In the rows, 128 means zero.
One turn moves each row of this set onto another row. After a few examples, where does it send each row asked below?
J4: [145 119 149 117 110 160 161 108 159 103 127 136 113 123 143 120 126 122
 143  95 140 114 148 164 110 142 112 133  84 160 127 128 144 105 126 116]
J896: [136 156 163 137 132 150 120 117 148 133 102 120 148 129 127 106 103 111
 121 129 131  83 135 143 122 108 148 120 113 125 136 160 129 113 101 132]
J173: [155 131 187 121 119 169 132 110 133 120 104 149 145 141 133 103 107 139
 138 121 142 103 148 132 109 143 156 132 133 176 120 162 136 125 125 116]
J524: [140 143 112 132 142 164 127  96 125 124 136 139 130 152 153 134 120 128
 149 148 162 101 176 101 135 126 125 128 100 156  99 148 130 138 123  92]
J376: [150 130 168 116 115 172 151 102 138 115 118 142 133 136 148 111 121 140
 141 115 146 132 154 154 119 146 135 124 113 197 117 156 130 126 139 112]
J218: [128 139 106 157 147 156 128 103 132 126 142 130 130 145 127 141 129 126
 157 139 153  98 166 101 137 145 113 153 111 141 107 154 136 128 122 104]
J476: [136 142 132 142 122 148 105 131 152 132  91 122 149 156 146  97 119 111
 149 139 157  84 145 136  89 133 151 135 128 131 116 158 124 136 126 108]
J857: [135 127 147 117 111 160 167 104 157 122 130 127 126 127 151 118 122 119
 133 118 154 136 153 160 127 130 122 118  91 185 125 135 131 124 149 113]
J648: [119 132 144 120 121 153 157 113 168 117 130 109 132 121 145 117 129 109
 131 125 154 127 158 162 129 126 117 114  80 169 135 137 117 122 145 121]
J237: [147 142 125 128 133 142 149 121 142 131 107  99 122 103 123 102 128 120
 144 126 149  99 133 121 127 124 150 133  95 109 143 136 120 126 119 128]
J417: [131 126 107 144 128 161 121 107 123 108 130 165 108 133 125 107 123 118
 155 116 151  72 166 118 120 129 117 127  91 135 117 137 150 129 109 104]
J785: [130 144 140 137 121 153  96 130 146 127  89 125 141 159 147  94 116 105
 139 133 157  87 137 135 103 132 140 134 134 138 113 164 133 132 113 117]
J484: [143 123 161 146 122 161 157 110 152 127 127 131 142 130 122 126 133 147
 153 119 143 131 152 158 111 163 133 151 120 177 131 158 123 116 142 116]
J825: [118 132 108 174 141 150 117 108 139 136 138 147 135 138 118 127 130 127
 156 134 156 107 158 120 148 126 107 139 105 133 129 150 138 133 119 116]
J833: [121 117 146 142 117 155 162 111 164 124 136 121 124 121 124 131 131 122
 137 112 153 130 147 165 125 152 111 146 103 167 136 140 133 106 134 123]
J19: [136 151 134 142 126 148 109 136 148 127  87 121 143 163 137  95 129 100
 144 135 146  85 137 131  96 131 135 134 129 137 112 163 128 137 130 117]
J958: [143 138 112 132 138 165 123 100 122 104 133 146 112 147 141 130 123 123
 155 125 147  79 168 101 124 141 112 141  99 141  98 145 147 124 106  99]
J678: [147 142 111 142 135 166 122  96 123 122 140 146 129 154 155 129 116 128
 152 143 156 105 180 103 129 117 120 122 100 154 108 152 124 137 124 102]
J998: [128 138 103 168 139 159 125 102 128 125 147 136 127 147 125 133 123 124
 158 136 150 101 172 102 131 138 111 147 113 145 116 158 129 128 126 112]
J523: [110 122 144 133 121 150 147 115 170 110 134 108 124 115 130 122 128 111
 136 109 148 116 150 167 129 146 108 136  90 152 141 139 129 106 126 132]
J919: [158 141 180 135 128 159 142 121 139 116 100 144 142 147 111 107 127 131
 149 112 118  99 136 127 109 149 134 145 131 163 122 164 142 123 133 127]
J549: [134 153 149 137 124 146 133 115 146 133 106 120 149 120 124  96  96 110
 128 133 131  73 147 141 109 113 167 118 109 127 136 153 126 122 122 120]
J864: [139 147 134 112 132 155 147 120 126 121 101 106 105 110 124  93 130 102
 122 126 153  96 131 115 136 117 141 118 100 133 133 144 124 126 112 132]
J317: [157 133 176 141 129 158 148 118 147 135 110 139 159 143 116 117 125 145
 151 134 137 108 149 133  99 146 157 144 130 163 130 160 122 127 143 112]
J199: [128 124 144 109 114 155 151 111 164  99 128 120 118 116 149 111 122 112
 139 105 147 104 158 167 113 134 119 119  74 154 134 127 130 110 127 119]
J775: [145 135 110 143 134 169 119 102 119 105 138 152 108 150 136 127 123 122
 155 123 146  80 173 104 115 134 108 137 102 143 109 150 137 120 105 108]
J573: [159 129 163 126 120 164 157 112 143 100 115 144 122 133 127 113 135 136
 156  96 123 111 144 153 104 159 118 142 108 174 120 152 141 113 133 119]
J15: [134 160 156 137 136 151 140 124 146 135 101 118 142 131 111 104 120  99
 117 141 130  75 142 138 109 107 149 117 112 135 133 160 119 118 118 126]
J229: [138 136 138 119 133 155 134 116 136 137 108 102 122 107 135 107 122 123
 124 138 172 110 138 126 137 118 153 124 103 124 143 145 113 119  99 128]
J954: [137 137 114 137 138 165 125 107 128 133 130 159 128 148 142 119 133 122
 141 150 168 102 172 119 131 101 119 106  88 156 116 143 125 143 122  98]

J237 -> J229
J954 -> J417
J919 -> J317
Now these:
J857 -> J4
J549 -> J896
J678 -> J775
J476 -> J785
J199 -> J523
J958 -> J218
J376 -> J573

One turn moves each row of this set onto another row. After a few examples, where does it send each row asked below?
J151: [114 131 164 132 115 128 113 173 149 126 135 145 139  87 116 142 103 102
 116 132 137 128 123 175 127 136  79 133 108 165 165  98]
J137: [ 97 137 146 161  91 136 134 156 133  94  98 102 145 130 129 105 117 117
 128 114 157 161 160 161 132 145  97 140 126 144 163 110]
J61: [110 126 145 128 104 138 132 159 156 132 131 103 116 116 106 127 110  99
 121 116 140 124 141 162 128 144 165 116 118 153 162 136]
J798: [104 137 133 143 104 124 132 153 162 107 110 118 126 131 143 130 122 105
 135 134 178 140 158 182 122 150  86 120 108 118 147  97]
J496: [118 182 145 167 104 145 138 164 164 115 118 123 135 122 115 131 111  94
 122 133 141 122 139 164 138 126 149 110 101 116 162  99]
J895: [112 142 144 145 109 134 132 165 157 119 112  99 131 117 129 132 119 103
 122 124  98 122 144 141 159 169 136  99 104 148 158  90]
J999: [ 86 128 125 159 109 112 123 179 142 114 112  84 125 108 132 114 101 116
 122 119 130 124 140 134 153 120 120 127 101 143 173 116]
J527: [117 137 167 111 108 136 139 161 177 126 125 112 158 100 100 122 110 128
 108 115 135 143 131 165 106 142 107 133 112 166 178 105]
J503: [111 152 148 127  93 139 125 143 169  81 125 110 135 132 106 125 116 139
 106 110 162 128 134 136 135 133 105 158 121 138 156 128]
J146: [131 147 125 150 113 137 146 158 163 101 126 115 172 118 100 139 125 120
 131 116 152  93 147 140 167 145 116 132  97 136 169 108]
J583: [114 151 146 147 112 114 138 147 173 143 144 133 128 125 112 115 122  68
 131 136 146 104 117 143 140 132 112 133 123 149 162 128]
J690: [113 146 143 151 108 128 129 167 167 153 157  93 129 117 145 133 133 101
 125 118 181 128 146 137 142 154 109 122 106 140 166  88]
J669: [114 136 114 157 106 151 128 176 173 147 112  96 154 117 113 136 120 127
 121 144 150 116 121 153 143 167  94 125  86 135 151 126]
J714: [ 97 157 154 164  97 140 125 151 161 150 124  94 129 126 130 118 100 100
  96 107 122 122 140 138 146 163 108 109 125 165 177 126]
J618: [112 158 144 146 104 146 146 157 167  74  89 129 146 115 141 128 125 106
 121 130 157 126 145 148 133 152  95 137 120 142 164  85]
J952: [110 128 126 162 104 142 145 154 145 120 140 125 137  97 105 139 119 116
 104 133 148 113 110 143 134 161 113 137 112 176 169 141]
J731: [112 156 167 140 103 135 105 158 135 121 122 123 127 117 127 112  87 100
 136 121 123 120 156 158 126 136  71 140 114 143 178  92]
J270: [127 155 129 129 112 134 137 178 167 111 102  95 129 121 111 131  97  92
 109 133 132  99 108 155 154 157 105 113  92 156 170 133]
J704: [114 159 140 146 107 134 121 161 152 139 143 112 148 115  93 136 124  91
 132 127 162 126 143 157 152 166  99  81 107 145 159 142]
J44: [108 153 159 164  99 129 138 172 147 151 123 108 134 119  99  96 111  99
 152 120 157 124 129 135 159 151  92 106 112 143 179 102]
J757: [ 95 152 131 144  97 112 116 162 145  91 147 117 110 138 131 132 130 122
 118 112 136 131 149 153 115 130 104 130 130 128 155 126]
J591: [117 161 144 114 107 143 137 167 156  89 129  90 153 118 115 129 124 116
 126 121 108 129 142 179 107 148 100 124 102 136 165  98]
J576: [121 137 158 163 105 147 146 153 137 114 128 103 136 119 123 105 114  93
 109 151 146 136 126 121 158 120  82 131 103 143 152 122]
J241: [128 131 144 161  94 124 145 159 144 130 123 112 127 126 130 132 119 133
 106 115 160 128 145 142 107 171 116 111  74 138 158 127]
J46: [ 95 159 157 128 111 140 108 148 156 129 120 120 157 101 111 135 120 132
 117 118 165 145 127 159 114 148  72 128  89 149 154 103]
J477: [117 166 145 134 106 142 117 168 159  89 151 138 100 121 122 134 115 111
 122 125 179 127 142 150 137 138  98 140 119 146 164 100]
J30: [118 139 151 135 103 118 121 164 160 129 142 122 160 111 111 129 107  95
 135 121 104 135 142 177 106 133  96 137 127 131 176 119]

J583 -> J61
J999 -> J146
J44 -> J895
Now these:
J477 -> J757
J591 -> J46
J527 -> J151
J798 -> J137
J270 -> J704
J496 -> J241

One turn moves each row of this set onto another row. After a few examples, where does it send each row asked below?
J286: [122 104 148 157  81 122 128 127 139 135 146 151 112 148 119 123 152 124
 122 100 120]
J481: [131 113 107 150 112 110 110 124 124 116 116 148 124 114 141 128 129 155
 114 142 105]
J183: [114 111 154 137  77 117 109 122 139 141 139 145 101 155 120 128 154 125
 131  96 124]
J479: [118 134 114 134 126 115 103 122 107 112 127 140 103 106 139 121 128 153
 119 142 106]
J154: [130 123  99 146 107 105  98 137 131 123 123 149 112 129 144 126 146 153
 118 148 111]
J142: [135 107 131 125  95 133 126 126 130 129 144 157 100 143 129 121 168 110
 132  97 131]
J132: [123 112 153 113  96 122 119 121 120 138 128 131  85  89 119 156 157 104
 147 141 115]
J321: [161 127 145 119 103 127  98 103 128 142 129 106 121 128 123 135 144 129
 140 139 125]
J289: [132 129 111 150 131 107 113 140 115 118 124 142 126 101 142 124 145 154
 121 127 110]
J617: [150 111 100 119 124 118 102 120 116 121 119 149  99 107 137 128 140 143
 127 137 109]
J103: [107 107 166 138  87 112 117 120 128 144 125 128 104  80 122 160 142 123
 125 139 110]
J598: [120 122 144 146 104 127 120 142 129 132 160 150 100 146 131 104 160 129
 123 102 119]
J121: [ 95 125 173 128 104 116 107 132 116 137 131 126  93  90 120 150 159 118
 136 124 108]
J138: [152 128 118 136 103 129  91 108 129 142 140 121 118 111 124 141 175 124
 107 121 142]
J51: [135 134 134 144 106 117 108 103 130 147 111 123 109 129 141 135 168 103
 140 138 148]
J475: [105 121 152 118  80 115 106 119 126 138 134 125 101  82 131 159 141 131
 121 148 121]
J928: [115 123 168 135 104 112 125 124 117 146 143 120  97  73 121 145 135 130
 131 129 117]
J320: [117 125 148 158 100 117 133 125 122 128 145 142 107 144 112 119 151 122
 138  90 124]

J103 -> J286
J320 -> J289
J121 -> J598
Now these:
J154 -> J475
J142 -> J617
J51 -> J138

